(in the rows, 128 means zero)
Named moves (each a turn or a mirror), then the moves between two rows, first move first; the first pair answered:
move fos:
[ 83 121 165 176 176 131 131 103 146  95 161 135 104  97 130 132 144  94] |-> [ 83 119 147 115 170 157 159 177 129  99 144 131 114  97 144 159 124  92]
[ 93 166 179 119 169  87 109  88 148 120 118 168 112 128  85 102 158 120] |-> [ 94 170 155  50 162 118 132 181 126 123 104 154 115 119 112 134 130 117]
[100 110 123 153 138 154 116  93 136 152 143  57 151 148 140 120 103 162] |-> [ 94 112 114 129 133 165 129 127 125 154 141  57 160 150 151 137  95 163]
move rigib:
[114 112 128 145 175 106 128 115 129 115 112 141 128 134 107 142 149 137] |-> [158 141 124 136 129  98 133 117 127 132  93 110 155 146 112 136 135 120]
[169 133 122  66 137  81 134 185 123 140  73 124 125 142 130 152 152 117] |-> [137 116 108  26 127 121 139 176 114 141  82 137 151 127 133 149 119 136]
[ 95 147 131 139 145 138 114 124 140 109 136 125 125 120 117 128 145 107] |-> [121 162 133 142 127 131 118 133 139 113 124 108 137 125 126 127 140  89]
[132 161 129 106  86 154 142 133 119 132 125  94 169 107 149 129 101 118] |-> [ 75 110 132 115 158 161 139 111 121 102 144 129 129  92 145 141 126 147]
move zagog:
[157 151 128 113  39 160 140 164 120 137  92  94 168 174 144 148  62 146] |-> [150 154 122 100  46 166 132 160 113 133  94  99 183 170 140 142  58 140]
[ 58 124 120  95 135 194 154 138 122 100 158 116 130 114 156 130 117 126] |-> [101 116 135 158 117 145 169 154 145 132 157  81  82 143 177 151 128 151]
[151 129 101 148 188  94 135 133 129 108 112 161 105 148  61  93 152  91] |-> [147 126  99 149 188  90 133 135 130 109 109 164 104 148  61  93 151  90]
[ 93  94 120 151 139 110 129 100 100 130 131 170 102 122 139 125 161 137] |-> [ 92 100 117 149 145 116 132 101  99 126 126 169 104 121 140 120 165 140]
move soru:
[117 131 114 115 111 156 140 159 127 119 138 105 144 120 141 152 126 130] |-> [123 123 107  92 134 157 130 148 111 120 115 141 155 122 123 137 126 128]
[152 164 171 158 134  59 115 108 128 101 123 128  96 166  82 140 178  82] |-> [ 72 169 168 172  90 114 131  84 157  97 187  90 112 145 118 154 133 106]
[123 144 120 169 125  96 150 116 152 150 117 139 124 136 136 157 165 160] |-> [ 86 140 111 153 118 128 148  91 153 150 132 151 147 125 138 144 147 173]
Now pairs of rows:
(2 to 4 moves a pair)
[115  92 110 116 169 125 139 164 114  97 114 162  89 160 121 169 136 151] |-> [147 120 101 138  81 130 140 128 121 140 123 122 145 173 131 149  84 176]	fos rigib rigib zagog
[184 139 108 124 111 127 104  77 112 149  97 153 180 122  99  88 101 134] |-> [166 123 104  81 156 138 104 104  99 125  88 182 166 116  94  90 114 124]	zagog rigib soru zagog
[ 57  99  90 125 110 175 140 134 121 111 168 124 115 112 160 162  91 156] |-> [202 150 109 154 114  82 104 138 105 124  78 126 121 149 113 130 153  80]	rigib soru soru rigib
[ 97 119 146 142 169 127 106 137 157 106 136 128 110 120 120 151 145 175] |-> [125 167 154 175 117 115  97 129 173 118 127  91 136 127 125 141 144 138]	rigib soru rigib rigib
[199 118 152 110  54 122 185 139 106 107  51 102 176 130 108  93 109 142] |-> [181 112 151 128  32 133 191 127 121 119  75  88 173 132 120 100  92 163]	soru soru zagog
[137 164 150 146 147 109 116 147 127  87 117 133 131 121 103 132 182  51] |-> [ 90 121 137 157  87 156 121  63 139 126 174 128 177 128 119 102 100 151]	rigib zagog rigib fos
[120 105 128 146 182  94 153 149 146  95  83 181  78 113 148 139 156 103] |-> [175 146 128 150 127  80 156 169 145 121  59 140 114 129 147 136 138  82]	rigib rigib rigib rigib
[141 133 130 149 103 126 128 133 129 148 131 103 145 132 142 119 107 141] |-> [139 143 124 133 110 141 118 125 122 137 122 113 161 126 132 113 112 127]	zagog rigib rigib rigib
[148 141 139 156  76 147 109  83 164 125 135  82 151 142 141 130 109  94] |-> [151 134 131 158  67 146 119 110 162 130 138  74 144 151 148 141 103  95]	zagog fos zagog fos
[157 133 133 150  88 114 132 136 138 151 121  98 136 145 142 126 114 143] |-> [123 112 141 175 132 110 116  92 150 123 135 130 116 133 127 112 141 147]	zagog fos rigib zagog
[172  74 121 133  87 164 129  89 115 139 138 150 133 103 124 119  89 194] |-> [162  67 138 178 106 136 141 115 136 130 150 130  71 109 136 142 120 191]	soru soru rigib rigib
[140 119 132 152 111 107 126 172 129 127 139 115 113 116 151 153 113 119] |-> [165 104 122 125 119 108 115 157 108 138 119 149 144 125 129 126  98 139]	soru soru zagog rigib
[108 111 140 156 187 141 130 115 114  95 114 172 106 122  91  99 163 129] |-> [118 124 121 139 105 169 130  86 107 133 130 150 172 134 105  85  97 165]	zagog rigib rigib fos
[151 126 110  77 145 138 121 193  95 137 141 162 108 125 152 141 138 109] |-> [119 119 141 175 137 116 111 119 139 136 184 143  76 126 158 133 165 126]	zagog soru rigib fos
[243 149 160 106 138  70 101 174  68 129  51 138 128 185  66 105 159 131] |-> [211 130 170 137 148  61 134 230  89 133  77 107  66 191  98 155 171 154]	soru rigib soru soru
[114 122 119 124 160 116 124  92 107 120 115 179 159 132  76 109 131 126] |-> [172 141 124 159 116  81 133 105 117 156 105 142 153 157  89 119 118 128]	rigib rigib zagog
[183 114 109 129 102  93 133 168 115 177 102 121 113 144 157 126 107 147] |-> [171 141 120 131 140  93  94 120 110 138  84 159 140 126 116  89 149  88]	fos zagog rigib rigib
[ 80 177 134 101 136 166 112 133 151 110 144 160 141  88 147  96 111  60] |-> [136 169 138 141 110 118 159 203 164 149 140 106  85 124 182 141 106  91]	fos zagog fos
[ 85  71 124 128 168 147 121 112 132 132 168 135  94 113 144 126 119 162] |-> [177 118 116 122  76 123 126 121 117 177 131 102 156 141 140 112  87 146]	rigib rigib soru zagog
[102  83 141 182 199  93  89  93 129 115 126 185  83 133 101 146 171 171] |-> [124  75 125 140 175 101 134 196 116 137 117 151  68 141 138 194 149 186]	zagog fos zagog
[156  61  98 103 160 106  99 139 122 106  86 138 117 165 133 124 169 122] |-> [ 81  80 110 119 165 148  93 109 146  75 124 132 121 138 139 123 172  98]	soru soru rigib zagog
[105 131 121 109 159 147 115 178 125  93 120 121  99 110 125 139 158  79] |-> [136 163 118 106 110 148  93 112 120 113 108 120 175 117 113  97 132  73]	fos rigib soru soru
[135 167  96  90 105 155 111  96 131 125 113 128 235 116  83  90 109  65] |-> [172  69  91 101 129 121 130  84 118 171 118 158 182 159  85  86  80 187]	zagog rigib zagog soru
[144 119 100  63 145 150 127 108 108 118 109 170 173 119 112  90 122 107] |-> [180 100 114  98 166 101 151 179 120 136 106 143  94 140 136 130 147 121]	rigib zagog fos
[186 169 141 119 105 114 154 100 131 126  89 106 141 157 139  73 160 109] |-> [121 169 138 150  84 141 165  83 162 120 142  78 126 143 168  97 154 130]	rigib rigib rigib soru
[162 173 127 127 106 117 116 157 127 132 108 115 139 136 133 134 153  83] |-> [ 98 149 124 132 127 147 101  80 129 113 138 150 156 116 118 102 141 112]	zagog rigib fos
[172 137 163 171  58  76 124 101 179 173  95 125 188 169 158 127 128 137] |-> [148 102 168 195  89  66 130  96 189 164 115 137 144 171 165 139 143 169]	rigib zagog rigib rigib
[144 126 113 170 163  72 110 138 152  96 108 144  86 127 101 124 179  94] |-> [110  71  82 135 105 131 131 101 141 136 149 145 128 130 125 112  85 200]	rigib rigib zagog soru
[ 85 102 118 159 161 149 143  72 132 112 166 144 112 117 139 139 131 135] |-> [132 146  98 123  88 160 144  79 116 137 148 123 178 129 143 122  85 127]	soru soru rigib soru
[135 152 125 104  99 126 111 110 125 140 125 128 164 126 126 124  91 126] |-> [150 110 130 123 117  97 132 148 130 156 133 124 101 140 141 143  99 162]	soru rigib zagog fos
[152 158 145 153 102 106 127 121 126 113 107 104 139 125 130 115 146  97] |-> [137  91 124 111 143 123 130 108  99 115 109 153 130 129 116 103 124 159]	rigib zagog rigib soru
[146 147 182 189 130 129  95  97 122 166 112 139 119 156 131  92 131 119] |-> [ 73 123 174 131 177 179 113 146 121 132 124 161  98 127 142 125 136 116]	soru zagog fos rigib
[115 116 149 108 188 125  91  96 108 107 117 162 130 115  98 123 168 107] |-> [113 104 149 151 112 124 143 136 144 157 164  80  95 131 160 169 118 175]	soru rigib rigib zagog
[147 126 141  70 231 102 145 124 112 111 110 191 112 133 105 126 153 160] |-> [146 195 132  33 165 140 141 131 109 110  99 162 187 117 110 117 135  97]	rigib soru zagog soru
[ 90 110 121 149 110 142 128  91 152 136 173 127 124 127 142 122 103 167] |-> [ 91 152 112 100 126 162 105  97 129 108 142 145 172 113 117 100 116 107]	soru rigib soru zagog
[151 119 127 128 168  94 128 177 110 123 119 157  89 134 134 139 156 135] |-> [110 142 123 139  95 137 143 169 135 135 166 103 121 122 163 151 102 150]	soru rigib rigib
[106  77 143 179 151 111 138 118 141 145 170 120  65 140 154 154 123 193] |-> [140 141 140 125 183 115  84 104 114  96 100 171 134 122  89 102 176  70]	soru rigib zagog rigib
[ 73 143 133 137 143 147 177 196 145 117 151  82  98 114 157 180 148 105] |-> [ 64 163 126 140  91 180 147  94 146 126 169  88 183 105 139 127 104 112]	zagog fos rigib rigib
[176 158 125 107 120 108 143 197 104 128 101  78  99 118 136 160 168  53] |-> [101 122 118  60 183 151 126 173  96  94 119 128  98  93 124 152 170  71]	zagog rigib rigib
[146 133 128 156 111 122 131 103 134 153 153 113 117 124 126 134 124 156] |-> [132 149 112 114 107 152 126  96 120 134 145 124 155 115 116 122 119 134]	zagog rigib rigib rigib
[ 94 120 146 180 143  87 141 135 159 123 138 112  94 130 148 126 164 126] |-> [104 122 151 175 151  84 145 140 154 129 124 127  87 134 140 126 174 123]	soru soru soru
[171  97 115 158  96 134 153 113 169 181 129  86 135 116 120 129  86 126] |-> [130 107 105 110 102 181 143 110 160 158 131 105 172  93 115 115  79 108]	zagog soru soru soru
[114 106 125  21 153 165 136 212  85 134  91 192 144 131 111 173  83 201] |-> [121 130 128  16 177 154 122 216  78 113  72 204 152 125  94 165 118 149]	rigib rigib zagog rigib
[116 146 144  96 131 171 122 107 118  98 118  91 152  87 123 114  80  69] |-> [156 139 154 124 104 138 157 163 123 126 112  52 108 113 151 146  81  89]	fos zagog fos
[ 32 131  94  82 130 202 138 157 122 112 179 146 152  64 175 124 113 150] |-> [ 98  89 116 170 165 118  87  35 127 127 157 196 132 101 132  67 145 185]	fos zagog soru
